Each row is where one point has got to under a steady rotation. How many steps took it there?
The counts run from 0 to 377.
[ -2  -6 -15  -9   0   9  17  -5  41   3  23   8   7   3 -15  -7  10  12
   5   5 -16 -35 -15  14  -2  22   0   1  -9  -5   7 -24  27  22  22  21
  42  28  -8 -10 -36   5  10 -31  18  -9  36  19  18  -4  30 -41  -4   0
  23  36 -17 -22   5 -20  23]	7
[-35  41  27   8   8  -2  -4   7  -4  -2 -26   7 -12  -1 -39  26  -4  12
 -17  21  26  14  10   0  -7 -16 -12 -17   1  17 -25  17 -35  -1  11 -13
 -48 -19  10  12   5  -2   5  51  29  12  -1  -1 -18  -8 -24  10  10 -22
 -10 -29 -20  41  -4  -6 -27]	365
[ 34  23 -16  16  26  24  18  25  32  -6  -2   9  18  22  -2   6  13 -20
  21  29  34  -6  -7 -11 -11   5  -2   3 -13 -12   5  -1 -22   7 -23 -30
  -9  -2  25 -44  10   6  13  19  12  -8  13   9 -31   9 -28  29 -11 -23
  36   9 -30  21  -6  34  -9]	99
[ -4  21   2  -2   4  10  17 -16  -3   2  20   8 -34 -22   5  15 -18  -2
 -48 -10  16  36 -16  32 -17  23   9 -25  17  21   6  -6   5 -21  33  33
 -21   0 -22  25 -21   5  10  14  21  30  28   4  -3 -21  45   7   6  18
  -8   0  -3 -12  31 -35  -8]	40
[  8 -24 -26  -7 -10 -10   6  12  -7   6  -5  29  12 -13 -23  11  35 -15
  -7  22  14   5  -7  14   4  17  30  -8  17  21   3 -24 -17  26  16 -23
  13  32  -1 -38 -27 -32  24   3  17  -5  27  11 -11   3 -47 -22 -10 -25
 -21  29   9   5   2   8 -13]	258
[ 20  -3   8   1  16 -19   4  18  25   6   7  -5   0  15   9  12 -26 -16
  -7  34  10  40  28   5  -6 -18  13  -2 -23   3 -16 -13   5 -17 -35  -3
   3  23 -17 -20  28  28  45  33  17 -15 -21 -24 -13  19 -19   4  11  16
  -7  21  12   2 -20  28 -17]	293
[-25 -32  -6 -17 -22   1 -12 -18 -18 -11  -7   0  32   8 -36   2  23 -15
  24 -13   0  -7 -20  25   3  13  17  -5  15   6   1 -17 -19  34   7 -15
  17  15 -10 -20 -33 -15   5  21  -4   1   1  29  -5 -11 -53   5  -5 -27
  -7   9  25 -39  43 -13   7]	243
[ 12  14  15   4  20  23  22  21  18  -1  -3   0 -13  11  17 -21 -13 -30
 -10   3   0  15   6  12   7 -16  13  17 -27   2  -3 -50  19   2 -27  39
  30   6 -19  -8   4  38   4   0  24  -1 -15 -19  18 -11  35  14  11  32
  31  14  20 -26  17  10  32]	306
[ 29 -17  20  -2   1  11  27   0 -22 -10  -4  -8 -17   2   0 -14 -13 -19
 -13   1 -35 -17 -21  11 -16  25  -5 -18  -8  37  27  -9  -1  22  29   6
 -57 -28  -2 -18 -18 -14   1  -1  15   2 -35  -6 -24 -13 -20  26   6  -2
  19 -26  -3 -10  13 -20  47]	73
[-13  40   2  12   3 -10  24   5  -1  -8   3   1 -30  15  -3  -4  -1  22
 -16 -34 -25  21  -9 -15 -60  -6 -20   1  -4   0 -14 -49  -9   3  18  20
  21 -21  -5  -1   4   4  16  33  16  -3  11   0 -11  -3  38  21   2 -30
  15 -20  19  -7  -2 -39 -18]	126
[ 31  28  10  -2  21  -1  36  39  24   5 -22  23  -9   2  -1   1 -14 -14
 -43  29   4  34  15   3 -10   2  15  -4  -8  10  -6 -49   8  -3 -21  14
  20  20 -24 -28   8  19  27  24  19 -13  17 -38   4   4  11  -9  12  16
 -11   9   8  -3   3  18  -7]	291
[ -2  41  -3  -4  15  17  10   3  17  23  29 -30 -10  23   5  -3   3  -3
  20  15  26  12 -18 -23 -31   9  -2   4 -27  -7 -15 -22   8  -2 -34   6
  27 -12   9 -33  23  -5  41  12  -1   4  11  53   0  35  21  18  -5 -28
  34  18  -1  15 -23  10 -28]	113
[-15   3   5 -10  27  16 -18  10  32   5   8  16  35   7 -26  21  27   8
   5  33  34 -11  20  30  51 -11  12 -13  -7  -5 -19  20   8  -3   3  -9
  20   5  -2  13   6  18   9 -13  31   0  17  34  33  -5  18 -23  15  20
  -2   6 -24  33   5  31  -5]	187
[  2   1 -34   4 -13 -24  17  20 -16   1  31  21   8  -1 -16  39  20  13
  -9 -16 -15  -9 -31  44 -24  38  -4 -14  10  37  -1 -21 -19  12  25  -7
  14  -4  -7 -34 -18 -18  37 -19  17   5  27  24  -5 -22   1  31 -11 -23
 -11   1  12 -11   1 -10  -3]	265
[-16   5  17 -10 -18  19  30 -25 -11  -2   0 -24  -3  -3  -7 -13 -21 -25
 -15  -1  -9 -12 -35  -7 -17  24  -5  18  10  -5  37  -6  -4  36  10  20
 -20   8   2 -10 -34  -6 -10  23   0   6 -11  16 -28  -9  10 -16 -24 -12
  26   5 -21 -33  40 -61  24]	234
[  1  16 -13  11  21   7  12  18  28 -23   5   5  14  30 -36  25   4   4
  31  -9   6  -9  -8   8 -36  14  -5 -22 -22 -11 -10  -8 -26   5 -19 -34
 -15 -15  11 -41   2  16  13  14  13  -8  12  12 -19  -2 -36  45   4 -37
  21 -11  -9   4  -1  13 -24]	103
[ 51 -14 -12  14  14   5  10  10  -1 -27  -3   6  25  21  -6  -6  18  -4
  14  -1 -16 -25  -8  13 -24  13 -15 -17  -3   7  19  11 -24  14  13 -29
 -25 -19  14 -33   2   6   6  12  12  -6 -14  -2 -45 -13 -26  52  10 -12
  30 -37 -16   5  12  20  26]	88
[ 31 -11  -2   8   8  10   9  -2  -4  -3  33 -25   5  23   3   5   7   0
  29   5 -18 -35 -20  -1 -15  22 -17 -15 -30  16  13  -3  -7  17   3 -26
 -20 -38  14 -40   5 -12  29 -20   2  -2 -12  42 -20   5 -12  50   5 -22
  34 -11 -10   7   2  14  22]	91
[ 54  22 -11  -4  28  28  21  18  13  14 -17  10   7   9 -17 -26  44 -18
  12  31  11 -10 -12 -10  -4  13  13 -15  -1  10   1 -25   5  20  -6 -10
  24  -5   5 -43  -3 -25  19  -6  16  -1  40  24   4  22  -9  -2   0 -27
  23   3 -11  26  -2  31  -1]	97
[ 41 -11  -7  -5   2 -44  -1  11 -12   4  31  13  -3  12   6  21  -3  24
 -13  17 -13  31   6  20 -26   8  -6 -33   2  27 -10 -20  16 -19   8 -14
  22  -2 -26 -23  19  -7  64   6  12  -3   6  -8  -4  13  -3  18  29  -5
 -27 -10  32   8 -17  24 -26]	281
[-12  44   1  -3  12  24 -12   1 -26  23  -9  -3   6 -11  -4 -12  48  -5
 -11  23  42  11  -6  -4  29 -14   2   8   7  14 -18  -1 -15  10  21   9
  15 -17   4  11  15 -15  -2  15  26  27  12  44  16   1  30   0  -5  -7
  10   4 -13  48   2  24 -15]	359
[  2  -2  19  -7  20  24   9   3  18  10   4  -5 -12  16  12 -26  -7 -26
   6   5  -1  23  10   1  11 -15  18  -8 -42   4 -16 -49  36  -3 -29  29
  33  14 -22 -11   2  31  23 -15   3 -13 -26  11  32  15  18   5  17  23
  27  31  29 -22   1  15  25]	307
[ 44  20  -2   4  22  33  34   3  16   6   8 -15 -13  14  -2 -10  -4 -16
   7  30  -1 -28 -19 -33 -25  27  -6 -14 -21   9  22 -12  -3  21   3 -10
 -17 -18  19 -39   0 -19  21  -9   6  -7  11  18 -31  22  -7  11  -6 -27
  30  10 -41  22 -11   9  11]	95
[ 13 -13 -25  22  13  20 -27 -45  -5   3  18  -2  -8   1  24 -46  53  14
  15 -16  -1  -6   9   4   5 -11   5 -21 -15   8  -3  -2  14   0  31   0
   8 -14   2  30  -1 -17   8 -13  28   4  14  52   5  -1  24  25   8  -7
  50   2   3  10  -2  16  26]	337
[ -5 -13   2  -4   6  -3 -10 -12  19   8  34  -5  -9   4  -5  12   4  35
   4   7 -20 -30  -1  13  28   3 -18 -37 -11  27  -9   9  27   1  40  11
  -5 -11  -2  28 -11 -13  17 -43  24   0  16  45  20  -5  27 -34  12  12
  14   3 -24  37 -26   4  18]	180
[-54 -37   2  30 -15 -22 -29  -4   7 -19  -2  -9  -3   9   3  -4 -16  -4
   9   0 -11 -12  37   6   9 -50   3  26 -22  -2 -27   3 -29   9  15  -5
 -10  24  11  16   1  19  -6  12  36 -30 -34  -6 -16 -31 -34   9 -14   4
  16  18  16   1 -23   2  24]	155
[ 47 -13 -20   9   8   7   7  16 -15 -23  -1  15  31  27 -12  -8  44  -3
  19  -7 -12 -32 -13  22 -18  15  -6 -19   0  16   7 -16  -6  20   8 -16
   5 -20   2 -31  -7  -5   0  -5  21   1   0  15  -2 -12  -4  57  12 -21
  28 -37   4  -5  22  24  26]	89
[ 23 -21  30 -29  -1  20   0  -9 -23  18 -25 -14  -5 -12  -2 -30   3 -39
 -11  49  15  30   5  -5  20   1  30 -22  -6  27   5 -14  10  12  -1   4
 -31  14 -15 -13  -1 -19  10  14  -1  17 -33  -1  -2  11 -46 -20  17  10
  -8  22  17   5  16  14  23]	64
[ 28  -2 -32  17  -1 -10   8 -22  34 -24  34  29 -11   1  12   9   2  29
 -22 -11  -5  -2  -4  23 -17  17  -5  -9  17  -3  18  17  11  -9  36  -1
   0  17 -12  23 -23   2  15   0  24  -3  52  -1 -25 -27  30  -5  -4  13
   8   0 -30 -19  16 -28  -4]	21
[ 46  -3  18  -3  12  -1  15   0   2   6   3  10 -18  15  26 -34   2  -2
 -18   0 -30  20  13  -2 -15  -7  -3  -4 -16  14  -3 -49  38  -7  -2  35
  37  -1 -26   0  10   9  25   4  13  -2  -7 -17  14  10  41   1  29  24
   8   2  33 -16   9   9  21]	303
[-29  15  14   3  17  10  -5  10  47 -18   9  14  15  14 -36  55 -21  13
   7  30  26  -8  12  23  27  -2  -5 -10 -13  -2 -12  36 -10  -5  -4 -15
 -40   1  14  14  -1  32  -1   5  34  -9   6   8   3 -28  -4  -3  10  12
   7  -7 -46  22  15   8  -8]	189
[-22  20 -20  -6  17  16  16   1  43   3  12  34 -14 -18 -23  20   2 -10
 -16   9  50  30  -1  30  13  24  25 -21   9  -2   2 -12   4 -13  12   2
   3  28 -17   9 -27  13   4   7  19  10  47   7  17 -21  -3 -27   0   8
 -10  33  -4 -13  24  -8 -22]	29
[ 16  -4  -7  10  28  42  -2 -10  31   2 -26  20 -15  -3  17 -56  32 -32
   4  -2  13   4  23  -5  14 -21  22  -3 -14 -10  -2 -21   7  13   6   6
  22  11   7   8 -20   7 -17  -2  33 -18   9   1  11  -4   2  -4   8   9
  47  28   3  -6  25  17  35]	325
[-49  51  18  -7  14  26   2  25  -7  12 -28   8   0 -12 -36  22  18  -2
 -13   7  49  11  -4   9  21  -9   5  -1   1  18 -31  -2 -34   6   5   8
  -9 -15   1  -2  -1   1 -15  24  33  17   8  19  14 -13   3  11  -5 -13
   6 -13  -8  29   9  11 -17]	362
[-17  12   0  -3  -3 -24 -16 -13 -15  -1  29 -16  -9  25  -4   5   6  32
  20 -20  -7  30   1 -12 -45  -8 -19  -3 -14   2 -34 -32  10 -14 -12   2
  25 -15  -8   1  26  11  39  32   9  -1  -6  35  12  17  15  38  14 -36
  13  -5  32   0 -16  -8 -29]	124
